In the rows, 128 means zero.
Which row each row swaps with, under one turn or mirror
The rows were stretched afterwards, more along some directions than others.
reg: [164 154 106 136 116 142 140 140 100 151 126 100 151 109 110  95 101 157
 111 143 106 114]
guf: [128 144 118 131  81 107 150 133 141 132 120 142 134 108 139 100  88 148
 121 123 138 149]
suvo: [104 119 140 159  87  84 167 144 150 112 131 134 138 115 162 124 115 131
 140 102 139 145]
Gulef: [151 122 176 122 160 145 124 142 105 135 160 122 139 139 126 139 114 141
 116 101 127 117]
Rig: [145 124 108 118 118 132 138 120 138 132 113 111 101 131 125 119 158 118
 105 162 104 123]
mol: [113 123  93 142  88 149 169 119 130 158 137 122  95 104 131  77 109 132
 127 147 156 136]
ked: [164 141 108  99 151 145 116 129 105 142 125 116 113 127  94 136 125 142
 117 156 103 134]
paf: [107 110 118 108  77 143 143 130 100 114 107 137 155 153 167 134 126  93
 154 161 102 116]
geme: [153 140 128 110 162 130 115 120  97 141 136 137 114 142 110 132 123 144
  98 152 111 134]
negin: [181 126 139  95 152 162 119 106  93 129 123 145 136 145 123 128 108 144
 109 146  92 127]
bug: [139 115 121 137  91 149 149  99 130 114 131 139 141 150 153 114 124  85
 165 134 165 114]
dapa: [112  89 118 136 101 121 188  89 146 127 125 158 101 140 146 134 126 136
 126 152 147 154]
Dib: [133 104 175 120 154 144 128 125 124 123 151 105 151 126 115 162 136 129
 157  97 144  87]
zaga: [125 107 130 128 115 109 179  85 128 121 102 151 121 149 132 131 138 125
 126 164 141 143]
tuzu: [107 102  95 139  67 132 152 119 136 147 133 144  95 106 184 101 110 152
 138 159 130 152]
nam: [150 135 183 117 160 110 118 139 175 121 151 128 157 132 123 161 145 133
 127  62 143 103]
vobuz: [ 93 113 135 119 101 141 120 132 105 123 153 140 123 123 141 123  92 140
 123 131 117 128]
mor: [135 144 105 139 116 159 122 140 119 164 130 101 139 107 116 103 128 176
 130 132 133 110]
rugiz: [ 97 129 143 118 122 113 111 152 160 156 140 120 100 101 136 128 166 133
 147  90 144 122]
Padim: [167 113 100 119 137 176 119 109 122 133 130 137 149 150 130 137 110 149
 101 149 127 120]
Kazu: [114 144 150 130 105 112 142 140 113 110 142 135 156 129 149 134 107 102
 151 135  86 126]
fezur: [102 130  91 133  87 123 159 137 156 135 135 118 117  94 134 115 103 143
 131 150 132 141]
kefu: [ 92 105 165 150 115 126 154 105 189 133 128 148 152 124 147 150 140 108
 172  82 194 113]
dak: [126 116 141 131 157 126 123 128  90 121 116 144 139 148 130 142 140 124
 126 136 124 128]
Tosu: [133 106 132 121 109 116 142  89 151 107 114 157 129 139 124 146 154  97
 168 115 168  92]
gek: [160 141 171 126 152 125 125 136 151 134 143 128 178 138 120 143 118 134
 122  77 137 107]
Lason: [ 71 102  80 134  57 170 135 129 145 141 121 147 119 118 180  98 108 124
 130 162 143 142]
bip: [165 147 127 131 151 162 119 126 103 119 152 125 164 130 121 141  98 128
 140 149  84 117]
pamif: [160 123 181 140 153  92 162  98 179 123 138 123 157 138 109 173 153 127
 143  79 155  96]
nebad: [106 112 102 146  86 129 168 142 173 172 148 107 100  84 160 114 110 180
 106 126 140 139]
Vatu: [129 111 128 112 155 150 121 141  89 140 133 146 118 116 137 123 116 158
 123 136  86 142]
fuseg: [192 130 151 124 128 126 146 119 131 102 139 144 169 143 119 158  97 145
 129 123 124 115]
vudu: [ 98 128 112 109 128 116 140 149  90 135 132 122 108 107 130 116 140 136
 140 155  89 138]
Betez: [127 105 170 135 137 155 148 102 141 118 144 147 151 158 146 150 115 128
 130 101 155 122]
rubap: [188 155 172 131 160  92 123 146 126 150 154  92 145 111  89 154 145 185
 119  80 116  95]
zof: [144 140 117 140 104 156 152 128 130 154 124 138 141 117 137  83  87 160
 115 126 152 143]
mupum: [143 115 145 118 134 115 157  99 151 110 103 147 122 159 130 142 160 100
 127 137 146 130]
Matov: [176 148 172 134 148  92 118 155 170 134 169 100 142  91 115 152 124 193
 104  78 107 102]
vide: [115 101 125 125 114 160 119 140  99 104 119 121 137 141 154 142 123 121
 161 139 101 133]
Nunog: [133 155  89 139  98 152 117 132 124 136 121 122 147 119 137  94 110 125
 109 156 116 111]
lil: [105 131 130 102 118 150 134 135  80 123 137 155 117 136 147 102 120 115
 125 154  63 149]
biput: [167 140 149 147 123 130 134 149 147 140 168 119 142  98 137 132  89 188
 104 129 117 112]
Kede: [103 130  92 136  85 164 155 111 106 132 148 144 122 120 148  92  90 125
 139 164 117 133]
kide: [166 127 180 157 114  96 139 132 165 120 141 128 165 135 148 158 120 140
 117  99 154  96]
gezu: [127 141 142 109 136 121 127 134  81 122 136 137 132 137 141 113 143 124
 127 152  67 130]
kir: [137 118 134 148 137 129 128 125 144 137 124 120 163 134 131 151 117 157
 109 112 164 110]
fome: [129 129 120 156  88 114 156 136 182 136 151 114 140  99 142 134  99 148
 127 136 135 118]
Fes: [112  99  78 140  75 150 172  97 137 129  96 172  91 130 170  94 102 120
 128 186 136 170]
zere: [160 139 165 127 144  91 149 126 143 106 134 128 151 113  96 146 124 135
 118  99 114 102]
ved: [110 114 121 106 123 110 135 138  87 140 116 141 120 138 136 129 137 124
 128 138 125 138]
linin: [ 80 135  97 120 119 144 128 137 117 172 122 115  84 104 128  78 147 141
 120 141 126 149]
dapel: [168 144 148 137 114 144 113 124 129 118 129 142 164 152 135 144 107 138
 119 145 133 104]
ruve: [183 149 129 108 122 151 133 126 114 128 136 151 144 149 143 125  82 131
  83 147  95 133]
zizal: [142 160 151 134  85 105 133 143 130 126 126 124 134 117 128 120 117 127
 127 129 111 120]
Solu: [101 127  83 135 109 145 147 116 105 136  95 135 106 120 125  89 138 113
 128 174 124 137]
vit: [101 118 146 145  74 120 153 150 181 127 144 121 135  92 158 122 129 144
 155  98 141 118]
livod: [130 115 105 134 107 151 137 100 137 140 137 130 114 139 133  95 124 139
 120 113 154 132]
rukur: [188 100 138 128 113 125 155  90 168 103 119 125 157 172 145 182 156 111
 130 144 134  84]

vide pairs with Tosu
rukur pairs with paf
Gulef pairs with mol
suvo pairs with zere
Lason pairs with Padim
zof pairs with biput

Which row each row swaps with, under one turn or mirror
The rows were stretched afterwards, more along some directions than others.
lasit: [ 95 140 153 133 100 184 136 144 135 134 149 113  86 114 209  94 117 125]
duk: [122 133 154 152 109 109 164 133 137 141 152 146 140 118 121 119 156 113]
bib: [107 124 145 148 147 140 120 167 185 182 133 128 151 164 167 127 161 130]
Gonub: [ 96 149 129 155  81 120 191 134 157  83 128 158 154 121 138  68 108 125]
Siv: [117  91 154 133 125 116 170 118 178 137 161 152 174 141 147  99 106 139]
Zador: [120 144 145 141  93 149 143 155 141  84 153 138 119 114 146 133 107 174]
Mif: [ 92  95 134 117 155 149 109 140 155 163 118 117 136 147 115 140 104 106]
poban: [102 109 111 107 126 138 113 161 154 152 123 134 150 190 101 140 150 137]
Tem: [103 119 135 118 139 141 129 141 140 178 145 114 100 139 158 137 152 123]
dovu: [115 135 139 158 123 135 147 166 141 105 152 115 135 115 139 135 112 142]
nopof: [108 157 154 175 104 136 157 103 102 138 120 143 119  98 174  68 130 105]
roz: [ 91 121 137 124 120 150 130 161 106 148 134 129 128 170 154 117 144 119]
Roto: [110 115 144 159 100 125 147 181 124 117 138 135 113 125 171 147 145 154]
nopam: [124 152 167 124 129 155 136 127 171 144 135 111 107  92 180 145 117 107]
durog: [ 66 150 119 146 125 156 127 126 141 125  98 114  89 109 173 139  99 124]
Noser: [122 141 166 145 129 124 149  91 136 150 145 125 149  96 139 105  96 141]
vamu: [ 87 100 165 160 120 149 139 176 136 128 123 135  92 133 156 131 132 164]
tuke: [117 121 164 131 109 130 119 130 153 156 143 137 120 160 155 122 153 168]
niri: [ 88 169 149 169  98 134 176 137 113 117 166 139 129  95 197  69 112 152]
neto: [104 123 145 154 156 142 132 102 173 153 154 139 153 124 136  96  98 140]
Lunur: [101 170 123 126 119 173 131 115 132 113 115 120 107 110 205 108  95 128]
guli: [ 83 115 131  98 113 166 114 111 157 132 125 132 112 132 173 141 108 136]
Vona: [158 149 160 112 125 146 144 122 124 145 142 120  96  98 163 127 142 123]
liki: [121 110 128 147 126 148 121 143 137 162 121 105 148 151 153 109 137 132]
libik: [134 141 135 127 135 157 132 137 122 178  94 142 123 147 138 140 157  92]
gudap: [ 84 121 127 114 158 157 137 153 158 167 135 140 139 168 118 115 135  93]
Luni: [143 160 146 137 100 156 143  99 125 117  94 128 114 121 156 129 110 119]
Nago: [ 89 135 121 154 110 142 152 198 130 125 154 120 117 123 169  98 141 115]
Potun: [123 136 157 143 111 149 148 149 155 133 160 134 120 151 199 114 141 157]
Gafe: [ 87 114 132  92 115 169 113 122 173 138 135 130 115 134 172 136 112 140]
saduk: [100 135 142 164 137 140 149 141 146 146 127 114 142 113 175 113 120  92]
leni: [113 135 146 149 127 128 151 119 101 106 152 138 110  94 164 122 112 116]
tak: [145 132 155 131  84 139 135 135 106 135 148 123 135 131 176 114 147 140]
zakim: [129 138 156 174 108 136 163 136 176 136 150 141 152 100 157 104 103 151]
napo: [121 173 116  94 120 183 140 129 134 155 134 121 119 131 185 115 131  81]
Bepek: [ 83 155  96 119 134 144 128 124 135 105 143 139 143 148 114  94 112 109]
kole: [138 170 132 164  85 149 151 113 104  99 121 133 104  93 185 126 107 154]
sule: [139 149 134 122  83 139 157 139 147 106 155 123 104  82 152 130 145 132]
duri: [115 121 167 147 101 132 143 127 154 185 128 144 156 150 160  82 149 122]
Depeg: [137 140 160 139 113 172 128 105 152 133 130  92 102  76 169 122  89 116]
baza: [146 151 138 121  78 145 156 134 137 111 144 119  98  69 163 130 141 123]
Soz: [ 63 129 114 143 132 143 135 121 164 135 140 151 165 159 145 112 105 127]

kole pairs with tuke
neto pairs with nopof
lasit pairs with Depeg
niri pairs with Noser

